Each named move below is a turn or a mirror, shown by a few rows before and after it. Which moves, in which order, take the first row of each later pair to the second? The first pair is answered.
nisas:
8 -6 -24 38 29 9 -21 -16 11 -5 10 18 25 -12 -6 15 22 1 1 15 13 -9 6 17
 -15 8 2 21  ->  7 -8 -23 39 27 8 -20 -16 7 -5 8 15 24 -11 -7 15 22 2 2 14 16 -8 6 21 -14
 6 1 20
-16 -38 15 9 -13 -4 9 2 0 -21 -25 3 -6 24 -12 -18 9 4 23 38 26 -18 18
 -13 2 -12 9 43  ->  -14 -36 16 10 -15 -4 8 2 1 -22 -26 7 -8 25 -11 -17 9 3 20 38 26 -22 17
 -16 -1 -14 9 42
1 4 15 -6 12 -4 1 2 9 15 3 -7 0 -14 23 -15 -2 10 10 -6 -12 0 -8 24 -11
 -4 3 -15  ->  10 10 12 -4 11 -6 0 -4 16 16 0 5 0 -6 26 -12 1 6 7 -4 -15 -10 -11 12 -10
 -6 4 -20
lipi:
12 6 30 11 -12 32 24 -11 -21 -27 10 12 -6 -14 -13 -22 18 -5 -14 35 26
 -11 1 -12 -12 14 10 7  ->  18 17 22 -14 -25 27 2 -27 14 -21 11 21 -8 -20 0 -21 6 -6 -3 17 -5 -18 -7
 -15 -6 -7 30 -31
-5 13 24 7 -13 -5 -13 22 1 2 -13 -27 8 -3 -7 1 -2 -16 2 -8 33 -10 0 -20
 -9 23 -15 32  ->  -1 20 16 -12 -25 -9 -32 10 32 5 -7 -23 5 -6 3 -1 -10 -17 13 -22 7 -16
 -10 -20 -5 5 2 0
-18 -14 9 -29 -20 17 -29 4 5 8 11 -39 -7 -18 0 -7 -19 13 17 -26 -26 10
 -5 40 5 -9 5 -24  ->  -27 -24 18 0 0 18 1 22 -33 3 5 -48 -5 -11 -16 -6 -4 20 2 -6 11 15 7 41 1
 15 -15 22
Dopak:
-8 -3 12 -36 -18 -1 -7 21 16 -11 12 -19 0 -40 0 5 -3 -6 13 -10 -13 12 0
 28 16 -9 -2 -16  ->  14 15 -4 -26 -20 -3 -2 9 18 -26 1 32 3 3 -9 15 9 -19 -1 19 -2 -13 -3 -35
 29 3 -10 -6
-5 7 5 -1 -6 6 5 4 4 -7 -11 11 -1 -1 3 -11 9 -5 -2 -2 5 -8 2 -17 -11 3
 -2 3  ->  -12 -1 10 1 -2 5 7 9 1 -6 -7 -6 -1 -10 5 -12 3 2 -1 -6 7 3 4 0 -14 1 -4
 6
-8 -8 -2 -1 6 19 2 -14 9 1 -11 29 24 27 -6 4 11 2 7 17 1 -8 -7 -23 7 11
 -16 19  ->  -24 -25 13 0 12 20 5 0 -4 11 -3 -7 23 -3 1 -5 4 13 12 0 0 17 0 27 -4 10
 -15 26
-5 22 5 -1 17 -15 -5 -16 14 5 9 20 15 2 6 17 -13 -4 10 4 -30 -19 -34 -32
 -5 -19 21 -15  ->  -14 10 17 28 37 -11 26 6 -26 2 6 6 20 8 -2 19 -1 1 -3 22 4 -8 -20 -20
 -11 1 4 30
vud:
5 6 -1 -7 6 -24 -2 -11 26 19 3 4 -7 -10 32 -2 -17 1 -8 12 -17 -12 -28 6
 -32 -2 16 -2  ->  10 10 -13 -15 -2 -19 -6 -20 23 7 1 20 -3 10 13 4 -10 -9 -11 30 -5 -19
 -26 -27 -18 3 8 3
27 -17 27 47 62 -50 20 2 -3 41 -7 2 0 -20 43 -1 8 -6 28 -22 26 16 7 41
 -12 28 -7 13  ->  44 0 13 51 57 -52 19 -12 9 31 -18 45 1 16 38 6 18 -18 24 2 29 -11 1 -14
 0 34 -11 9
-15 -16 -12 -30 -20 13 -17 5 -12 -17 12 -24 10 -11 -43 4 12 0 6 11 20 31
 11 11 17 -12 -27 5  ->  -13 -15 11 -9 1 -4 -7 17 0 1 14 -41 -4 -37 0 -5 5 5 7 -15 1 31 5 54 -12
 -14 -6 -7
20 39 10 2 1 -31 5 -43 42 12 4 49 -7 44 26 22 5 -36 -5 10 -46 -26 21 -41
 0 8 14 -48  ->  1 15 -19 -37 -29 -1 -15 -51 13 -10 10 34 18 49 -38 27 8 -31 4 30 -15 -2
 38 -59 31 10 -11 -27
Now pairs of rows:
(2 to 4 moves a pair)
-9 17 21 54 16 -17 19 -22 12 8 -11 -13 -21 -27 52 -45 24 10 -12 -13 15
 -1 -10 7 -32 -17 18 5  ->  -15 9 15 59 18 -9 29 -17 -15 -6 -14 -10 -14 -12 24 -39 33 12 -20 11 45 3
 -2 -10 -24 -5 0 36 -> Dopak then vud then Dopak then vud
-21 -1 -27 21 20 -25 19 25 -6 20 -12 -3 4 2 -13 -25 32 0 -41 30 4 28 9
 -12 -2 -16 -9 29  ->  -27 -4 -44 -22 -10 -21 -16 8 24 20 2 -14 8 -12 -19 -28 15 2 -20 12 -23
 38 6 -6 11 -39 2 -9 -> lipi then vud then vud then nisas
-9 -9 -25 -46 -44 15 -36 -24 15 -17 8 -7 16 6 -35 6 -1 4 13 7 -7 19 2
 -19 25 -25 3 -28  ->  22 25 7 8 -4 -19 -7 -15 46 9 0 24 -15 9 41 1 0 -5 -3 -9 -37 -14 -17 -7
 -20 -17 34 -44 -> lipi then vud then vud then Dopak
-12 -4 28 42 24 -13 41 33 -16 25 -28 -15 -12 -2 32 2 -6 8 -8 -27 -10 22
 -2 52 -25 16 2 18  ->  -6 9 -31 -45 -42 11 -27 -16 26 -6 -20 21 8 27 -24 15 -19 -8 15 -10 -27
 13 -8 -24 31 -18 2 -38 -> vud then vud then vud then lipi
3 -31 30 -10 -26 25 -22 -2 -37 3 15 -44 9 -25 12 -18 -35 -29 -6 -6 0 17
 35 33 1 -32 2 12  ->  39 7 39 22 -5 5 -7 -13 2 14 1 9 -11 -2 63 -14 -29 -39 -17 -3 -22 -27 18
 -3 -18 -27 22 -6 -> vud then vud then Dopak then lipi
